Each row is where one point has got to under a steady rotation. How many steps took it there?
The counts run from 0 to 218.
|  -1 |  -7 |   1 |  -1 |   1 |  -5 |  -3 |  -9 | -25 |  12 |   9 |  21 | -22 |  17 |  -6 |   4 |  -4 | -11 |  31 |   5 |  -9 | -14 |  12 | -11 |  -1 |  17 |  14 |  19 |   3 | -12 |   7 |   7 |  -4 |  -3 | -17 |   1 |  10 |   6 | -20 | -10 | -14 | -14 |   3 |  -1 | -12 |  -4 |   2 |   3 |   0 |   9 |  -3 | -17 |   4 |   6 |  212
| -10 |  -5 |   0 |  -2 | -10 | -13 | -19 |  -6 | -27 |  -2 |   9 |  15 | -24 |  18 |   1 |  -4 |   9 |   0 |   6 |  10 |  -7 | -23 |  -2 |   4 |  13 |  -7 |  -7 |   1 |  -4 |   7 | -28 |   6 |   2 |  -9 | -14 |  19 |   5 |   6 |   0 |   0 |   2 | -15 |  -1 |  -5 | -11 |  15 |   5 | -16 | -14 |   6 |  13 |  -9 |   7 |  -4 |  25
| -17 |   1 |   1 |  -1 | -10 |  -4 |   8 |  -9 |  -9 |   3 | -18 |  -4 |   7 |   8 |  -5 |  19 |  12 | -15 |  23 |  -6 | -16 |  -2 |  10 |   8 | -13 |   3 |  10 | -15 |  -4 |  -5 |   8 | -17 |   0 |  -1 |   2 |   3 |  29 |  21 |   6 | -12 |  -3 |  20 |  -4 |  -3 |  11 |   9 | -16 |  -2 |  16 |  -2 |  -7 |   2 |   4 |   1 |  51
|  -9 |   4 |   9 |   8 |  -7 |  27 |  10 |   8 |   3 |  -1 | -18 |   3 | -10 |   1 |   5 | -10 |   8 |  22 |   9 |   2 |   7 |  14 |  -3 |   7 |   8 |  -6 |  -2 |  -2 |  21 |   1 |   4 | -11 |  23 |  -2 |   0 |  10 |   8 |   4 |   7 | -32 |  29 |  -3 |   1 |  -7 |   9 |  -2 |   1 |  -8 |  17 |   9 |   9 |   1 |  -3 |   3 |  2
|   0 |   7 |  -4 |  -5 |  -3 |  -9 | -12 |  -9 | -17 |   7 |   7 |  22 | -10 |  11 | -10 | -10 |  -8 |   5 |  -7 |  24 |   1 |  -7 |   7 |  -6 |  17 |  17 |  -3 |  18 |  14 | -17 |  -2 |   0 | -13 |  19 | -13 |   8 |   0 |  21 |  -6 | -11 |  11 | -18 |  -7 | -14 | -10 |   7 |  12 |  -5 |  -7 |   3 |  -9 |   1 |  -6 |  13 |  115
|  12 |  14 |   5 |  -5 | -18 |  24 |   7 |   8 | -11 | -10 |  -2 | -11 |  -5 |   0 |   0 |  13 |   0 |  25 | -24 | -16 |  14 |   2 |  -7 |  -8 |  -5 | -17 |  -8 |  -9 |   1 |  17 |   1 |   3 |  15 |   2 |   2 | -12 |  -5 |  -2 |  -4 |  10 | -10 |  -7 |  -1 | -10 | -12 |   8 |   3 |  13 | -14 | -12 |   8 | -11 |  -8 | -14 |  195
|  12 |  13 | -23 |  -1 | -17 | -12 | -24 |  -5 | -28 |  -3 |  19 |  16 |  -9 |  10 | -11 |  17 |  -8 |   7 |  -8 |  11 |   5 |  -2 |   8 |   1 |  22 | -10 | -13 |  -3 |  -2 |  -7 |  -9 |  11 |  12 | -10 |   8 |   9 |  22 |   6 | -10 |   9 |   9 |  -3 | -12 |   3 | -16 |  16 |  -8 |  -1 |   5 |  -8 |  10 |   6 |   1 |   9 |  28
|  12 |   7 |  11 |  -5 | -16 |  32 |  14 |  13 | -14 |  -7 |  -3 | -10 |  -6 |   4 |  -2 |  -2 |  -1 |  23 |  13 | -17 |   6 |   3 |   1 | -28 |   9 |  -3 |   2 |   0 |  -2 |  10 |   7 | -22 |  20 |  -4 |  11 | -10 |   9 |   4 |  -8 |  11 | -27 | -17 |  -1 |  -5 |   1 |   6 |  -7 |  12 |  14 |   5 |  -9 |  -7 |  -3 |   1 |  9
|   0 | -12 |  18 |  23 |   3 |   5 |  14 |  -5 |  -3 |   8 |   6 |  -9 |  -5 |   2 |  -5 |  14 |  12 |   0 |  27 | -12 |  14 |   8 |   5 |  -3 |  -8 |  -5 |  24 |  -9 |   3 |  -4 |  19 |  21 |  19 |  -4 |  -1 |  -8 | -21 |  -9 |  -4 |  -7 |  -6 |  -9 |   5 |   9 |  -3 | -17 |   9 |  20 |  -3 |  -3 |   7 | -12 |   6 | -10 |  86
|  -3 | -10 |  -1 |   1 |  -6 |  24 |   8 |  -2 | -17 |  -4 |  -8 | -10 |   0 |   5 |   1 | -18 |  -9 |   2 |  -6 |   0 |  -2 |   1 | -15 | -29 |   2 |   7 |   7 |   6 |   3 |  -5 |  10 | -21 |   3 |   9 |   0 | -15 |  -9 |  18 |  -6 |  -5 |  -6 | -17 | -17 |  -7 |  14 |  19 |  19 |   8 |   0 |  -9 | -10 |   0 |  22 |   4 |  7
|  -6 |  17 |   6 |   6 |   3 |  -4 |   7 |   1 |  -4 |  -1 |   6 | -12 |   8 |  -8 |   5 |  -1 |   2 | -13 | -16 | -17 |   6 |   2 |  -7 |  -3 | -32 | -12 |  -4 |  -3 |  15 |  -4 |  16 |  22 | -17 |  -6 |   0 | -17 |  16 |   7 |  -8 |  11 |  -5 |  23 |  -8 |  22 |   7 |   1 |  -9 |   7 | -12 | -18 |  -4 |   0 |  17 |  11 |  142
| -13 |  -6 | -10 |  -1 |   3 |   5 |   3 |  -1 |  10 |   7 |  -1 |  24 | -15 | -15 |  19 | -23 |   6 | -17 |   6 |  13 |  -7 |   8 |   1 |  -4 |  -1 |  10 |   7 |  -6 |  22 |  -8 |  10 |   7 | -18 |  -2 |  -6 | -10 |  -8 |   7 | -16 | -17 |  -2 |  12 |  -7 |   9 |   3 |  -3 |   2 | -19 | -15 | -12 |   8 |   8 |  18 |  12 |  130
|   6 |  -4 | -20 |   7 |   1 | -10 |  -6 |   5 |  13 | -14 |   7 |  14 |  15 | -24 |   0 |   7 |  -5 |   4 |  -6 |  11 |   7 |  16 |  15 |  25 | -17 |  -4 |  -8 |   5 |  10 |   0 |  12 |   1 |  10 |   1 |  11 |  13 |  -5 |  -6 |   2 | -25 |  -9 |  -2 | -18 |   2 |   4 |  -9 |  -4 |   8 |  21 |   1 | -15 |   0 |  -1 |   7 |  165
|  -5 |  22 |  -4 |  -3 | -13 |  -3 |   1 |  12 |  15 |   1 |   8 |  22 |  -8 |  -6 |  12 |  28 |  17 |  -2 |   5 |  -2 |   9 |   7 |   2 |  13 |  10 | -13 | -10 | -28 |  14 |   9 | -11 |  13 |   5 |  -5 |  -2 |   2 | -15 | -11 |   1 |  -3 | -14 |  13 |   3 |   1 | -15 |  -8 | -10 |  -7 | -18 | -13 |  13 |   3 |  -4 |  -4 |  35
|  -1 |  16 |  19 |  16 |   5 |  18 |   7 |  11 |  15 |  -1 | -10 |  -2 |  -7 |   5 |   2 |  -8 |  15 |  24 |  21 |  -6 |  17 |  16 |  -5 |   3 |  -2 |  -4 |  -5 |   3 |  24 |   1 |  14 |   3 |  19 |   6 |  -2 |  -1 |  -5 |   0 |   6 | -34 |  22 |  -6 |   4 |  -6 |  -5 | -21 |   4 |   6 |  14 |   6 |  -6 |  -8 | -14 |   2 |  1
|  -2 |   6 | -14 |  -3 | -18 |  -9 |   2 |  -3 |  -5 |  15 |  -2 |  26 |  -5 |  10 |  -8 |  37 |   6 | -12 |  23 |   6 |  -1 |   3 |  16 |  18 |  13 |   5 |  -1 | -18 |   7 | -11 |   3 | -11 |  19 | -10 |   6 |   5 |  12 |   1 |  -9 | -16 | -12 |   6 |  -5 |  -4 | -14 |   6 | -11 |  -8 |   9 |  -2 |   3 |   8 |  -3 |   1 |  125
|   3 | -16 | -14 |  13 | -17 |  -1 |   7 |  -1 | -21 |  -7 |   4 | -16 |   6 |  -6 | -12 |   8 |  -5 |   2 |  12 |   2 |   5 |  15 |  13 |   1 |   7 |  -3 |   5 |  -3 | -13 |  -6 |  17 |   2 |  24 | -17 |  21 |  14 |  22 |   2 |   4 |   4 |   9 |  -7 | -13 |  17 |   7 |   5 |   2 |   5 |  21 |  -3 |  12 |  11 |   4 |   3 |  177
|  -4 |  -5 |  -8 |  -7 |  -7 | -16 |   9 |   2 |  -4 |  -6 |   7 |  -4 |  26 |  -6 |  -5 |  10 |  -4 | -24 | -34 |  10 |  -9 |  -6 |   7 |  21 | -12 |  -2 |  16 | -12 |  -6 |   0 |  -3 |  -3 |   1 |   2 |   1 |   7 | -19 |   7 |   9 |   8 | -16 | -12 |  -5 |  -6 |   4 |  12 |  17 |  -2 |  -3 |  -8 |  -5 |   2 |   2 |  -6 |  70
|   2 |  -6 |  24 |   1 |  -5 |   9 |  16 |  -1 | -20 |   6 |  -1 |  -8 | -13 |  21 | -13 |   2 |   7 |  -1 |  19 | -15 |   1 |  -4 |  -2 | -20 |  -9 |  10 |  23 |   8 |   5 |  -1 |   1 |  -9 |  10 |  -1 | -17 | -17 |   0 |  18 |  -6 |  -1 | -18 | -13 |   2 |  -5 |   1 |   1 |   5 |   7 |  -1 |  13 |  -7 | -24 |   9 |  -6 |  11
|   1 | -12 | -10 |  16 |  13 | -23 |  -4 |  -7 |   4 | -15 |   3 |  13 |  12 | -12 |  -2 |   5 |  -3 |  -7 |  -6 |  14 |   4 |   7 |   8 |  26 | -32 |   7 |   6 |   8 |  14 |  -7 |  12 |  10 |  -1 |   2 |  -7 |  10 | -12 |   0 |   2 | -30 |  -8 |   0 | -11 |   5 |   0 |  -8 |   3 |  11 |   0 |   5 | -19 | -12 |   8 |  -1 |  164
|  16 |  16 |  -8 | -11 |   6 |   1 | -23 |   1 |  -6 |  -3 |  14 |  23 | -11 |  -3 |  -7 |  -8 | -11 |  16 |  -4 |  12 |   9 |  -2 |  13 | -15 |  14 |  14 | -12 |  24 |  16 | -15 |   3 |  13 | -11 |  13 |  -6 |  -6 |  -3 |   3 | -22 | -10 |   5 | -16 |  -5 |  -8 | -11 |   3 |   3 |   8 | -10 |   3 |  -6 | -10 | -13 |  15 |  116
|  18 |   5 | -15 |  -9 |  -5 |  21 |  -5 |  14 |   7 | -17 |  -1 |  25 |  -8 | -19 |  11 | -13 |  -8 |  17 |  -4 |   2 |  10 |   8 |  -5 | -14 |   3 |  -2 | -20 |   2 |   9 |  10 |  -4 | -11 |   5 |  -2 |   2 |  -3 |  -9 | -10 | -16 | -15 | -21 | -13 |  -9 | -13 | -10 |   6 |   5 |  -9 | -10 |  -6 |  -8 |  -4 |   1 |   8 |  206
|   2 |   5 | -11 |  -5 |   0 |   5 |   0 |  11 |  15 |   2 |  -3 |  30 |  -9 | -17 |  11 |   6 |   8 |   3 |  16 |  -1 |   6 |  17 |  18 |   9 |   4 |   3 |  -7 |  -4 |  24 |  -4 |  14 |   6 |   4 | -12 |   9 |   2 |  14 |  -5 | -17 | -13 |   1 |  16 |   0 |  11 |  -4 |  -4 | -16 | -19 |   4 |  -1 |  10 |  15 |  -4 |  13 |  128
| -22 |  -4 | -12 |  -1 |  -5 |   2 |  13 |  -5 |  -4 |   6 |  -8 |  11 |  -8 |  -2 |  16 | -11 |   4 | -21 |  25 |   8 | -15 |  -3 | -20 | -15 |  16 |  -4 |  -8 | -25 | -13 |   3 |  -4 | -17 | -11 |   1 |   0 |   5 |  -4 |   3 |   4 |   1 | -11 |  10 |  -9 |   2 |   5 |  12 |   1 | -14 | -11 | -20 |   9 |  16 |  18 |  11 |  133
|   7 |   5 | -22 | -13 | -13 |  -5 |  15 |   8 |   0 |   1 |   0 |  21 |  -9 | -11 |   3 |   6 | -10 | -21 |  -7 |  -6 |   0 |   1 |   2 |   6 |   9 |  -7 |   3 | -19 |  -7 |  -2 |  -1 |  -9 |   8 | -27 |  16 |   1 |   9 |   1 | -13 |   6 | -23 |   4 | -15 |  12 | -11 |  10 |  -1 | -24 |   2 | -15 |   6 |  21 |  10 |  15 |  218
|  17 |  30 |  -3 |  -3 |  -1 | -10 | -10 |   8 |   1 |  -9 |   2 |  19 | -10 |   2 |  -9 |   5 |   4 |  18 |  -4 |   2 |   6 |   1 |  -1 |   5 |   7 |  -3 | -33 |   8 |   9 |   2 | -15 |  -3 |   5 |   6 |   2 |  17 |  10 |   3 |   0 | -19 |   5 | -17 |  -8 | -14 | -30 |   2 |  -2 |  -2 |  -2 |   7 | -16 |  -3 | -16 |   7 |  113
|  -4 |  -7 |  -9 | -10 |  -1 |   4 |   4 |   1 |  -7 |   1 |   2 |  21 | -14 |   5 |   0 |  -9 |  -9 |  -8 |  12 |   7 |  -9 |  -8 |  -7 | -21 |  12 |  13 |  -3 |   1 |  -4 |  -2 |  -8 | -21 |  -8 |   8 | -13 |   3 | -24 |   2 |  -7 | -16 | -26 | -28 | -11 | -20 | -10 |  13 |  10 |  -3 | -18 |  -7 |  -9 |  -6 |  11 |   4 |  208
|   3 |  -9 |  -9 |  -8 |  -9 |   3 |   0 |  -6 | -25 |   1 |   1 |  21 | -19 |  14 |  -3 |   9 |  -3 |  -5 |  33 |   5 |  -9 | -16 |  13 | -12 |  19 |   8 |   7 |  -1 |  -8 |   0 |  -4 | -13 |  10 |  -6 |  -5 |  16 |  12 |   5 |  -9 |  -2 | -11 | -19 |   0 | -10 |  -6 |  11 |  -5 |  -7 |   6 |   6 |   3 |  -8 |  -3 |   4 |  211
|   6 |   0 |   8 |  10 |   7 |  -8 |  13 |   7 |  -7 |   3 |  17 | -21 |   8 | -15 | -12 |  -9 |  -4 | -10 |  -1 |  -1 |   8 |  21 |  11 |  -9 |  -8 |  10 |  25 |   8 |   7 | -17 |  24 |  18 |   6 | -10 |  19 |  -9 |   4 |   4 |   0 |  11 |  -1 |   2 |  -1 |  24 |   5 | -11 |  20 |  11 |   1 |  -9 |   4 |  11 |   5 |  11 |  179
| -24 |  13 | -23 |  -5 |  -7 |  -2 |  -7 | -16 |  -7 |   6 |  -7 |  17 |   4 |   8 |   3 |   0 |  16 |  -5 |  19 |  24 | -10 |   8 |   2 |   3 |  21 |  14 |  -5 | -14 |   4 | -19 |   5 | -10 |  -3 |  16 |   3 |   8 |   7 |  11 |   2 | -20 |  23 |  10 |  -9 |  -2 |  12 |   5 |   0 |  -5 |  -3 |  -9 |   2 |  15 |   2 |   7 |  40
|   9 |   5 |   4 |   0 |   5 | -21 |  12 |  10 |  18 |  -4 |  18 |  -3 |  27 | -11 | -15 |   7 |  -1 | -21 | -17 |   7 |   0 |  -5 |   9 |  13 | -18 |  -6 |   9 |  -4 |  -3 |  -5 |   5 |   7 |  -5 |   6 |   3 |   4 | -33 |  -3 |   2 |   1 | -22 | -15 |  -5 |  -1 |  -6 | -10 |  14 |  13 |  -9 | -11 | -10 |  -7 |  -1 |  -2 |  71
|  -4 | -20 |  -4 |  27 |   5 | -16 |  -5 | -12 | -24 |  -4 |  13 | -16 |  -1 |  -2 |  -6 |  -6 |   1 |  -9 |  26 |  -4 |   5 |   9 |  -1 |  -1 | -14 |  -2 |   6 |  11 | -12 |  -7 |   9 |  15 |  12 |  -8 |   3 |   8 |  -1 | -10 |   5 | -10 |   5 | -14 | -18 |  16 |   0 | -11 |  16 |  21 |  -2 |  -3 |   3 |  -8 |  14 |   1 |  175
|   0 |  13 |   2 |  -7 |  -8 |  13 |   9 |  13 |  18 |  -9 | -17 |  -1 |  10 | -18 |   4 |  -7 |  14 |  -4 |   2 |   2 | -12 |   1 |  17 |  11 | -17 |  -2 |  -1 |   0 |  13 |   5 |  10 |  -6 |  -8 |  -5 |   5 |   4 |  36 |  12 |   4 |  -2 |   5 |  25 |   4 |   6 |  25 |   7 | -19 | -15 |  16 |   5 |  -3 |  10 |   0 |   9 |  54
